Read these off the row that follows.
1) Report the entry just left of the centre entry.
2) Report the largest entry.
7,5,8,6,7,2,9,1,4
1) 6
2) 9

array([[ 42, -30,  26,  13, -16,  -3, -31],
       [-20,   6,  26,  63,  17,  22,  40],
       [-36, -18,  71,  20, -61, -35, -30],
       [-36,  -7, -37,  26, -18, -13,  18],
       [ -8,  16,  25,  47,  32,  26,  24],
       [ 18, -38,  75,  -5, -10,  -4,   2],
       [-86, -20,   4,  19, -19, -29, -36],
       [  7,  -2, -35, -10,  -4, -42,  40],
       [-42,  -4,  52,  29,  37,  -5,  27],
       [-61,   1, -18,   3, -11, -32, -10],
       [-52, -10,  -8,  -1,  11,  -7,  26],
       [  4,  39, -42, -17,  21, -33, -11],
       [ -7,  -7,  -1, -60, -53,  -4, -39]])
Indices start at 1.
Give the entry directly above the centre entry.
-5
Give the entry in the bottom-right corner.
-39
The top-right entry: -31
Give the entry in row 1 and column 3.
26
The entry just left of 52 -> -4
Give the entry at row 1, column 1.
42
The entry directly below 42: -20
Give the bottom-left entry.
-7
Give the entry just right of 32.
26
Give the entry at row 2, column 2.
6
Give the entry in row 3 and column 1.
-36
The entry directly below the smallest entry -> 7
Give the minimum.
-86
Give the entry directly above the smallest entry.
18
Give the entry directly below -31.
40
Give the entry directly above 16.
-7
Give the bottom entry of the column that holds the largest entry.
-1
Give the entry directly below 52.
-18
Give the entry in row 1 and column 2.
-30
Give the entry just right of -32.
-10
The entry directly below the largest entry: 4
The entry directly above 24: 18
Give the entry directly above -52.
-61
The entry just right of -86 is -20
The entry directly above -33 is -7
The entry just right of the centre entry: -19
Give the entry directly above 63.
13
The entry at row 2, column 3 is 26
Give the entry just right of -53.
-4

Read these off the row that follows.
1) Find the entry just right of -3.03.
2) Find the entry just left of -6.72.
3) Find the entry just right of 7.81.
[ 15.63 -19.50 -11.68  -3.03   7.81   4.18  -4.23  11.27  -0.62   7.10
  -2.05   0.81  -4.51  -9.04  -6.72  -3.66]
1) 7.81
2) -9.04
3) 4.18

W =
[[-16.663  -5.604  -7.091   0.792  -6.048  -4.801 -11.692 -14.537   1.701
  -17.072   0.890]
 [  2.212  -5.058  -4.269  -4.861  -2.488  -5.502 -14.219  -9.078  -7.556
   12.279  -4.733]
 [  1.350  -4.015 -13.128   1.235  20.668  -4.440  -7.369  -2.062  -1.660
   -6.607   7.924]
 [-15.278  -6.001  -1.139  -3.966  -1.874  -8.492 -13.430  -2.718  -5.880
  -18.598   1.386]]
Give the entry just left of -2.488.
A: -4.861
The entry just right of -4.015 -> -13.128
Give the minimum.
A: -18.598
The entry just right of the largest entry -> -4.440
The entry just left of -4.440 is 20.668
Give the entry just right of -2.062.
A: -1.660
The entry just right of -11.692 -> -14.537
Give the entry just left of the largest entry.
A: 1.235
The entry just left of -13.128 is -4.015
Give the entry just left of the smallest entry.
A: -5.880
Give the entry just right of -16.663.
A: -5.604

A =
-13,-41,23,30,-22,23
0,39,-48,-13,20,-3
51,25,20,-8,38,80
Find the entry just right of 39.
A: -48
Find the third entry on the main diagonal.
A: 20
The 1st entry in reading order is -13
The top-right entry is 23
Find the last entry, reading row by row.
A: 80
Find the fifth entry from the end, reading row by row.
A: 25

Read these off the row that follows.
1) Give the second entry from the right.
2) Give the second largest entry.
3) Give the first entry from the right.
[551 594 184 769 621 859]
1) 621
2) 769
3) 859
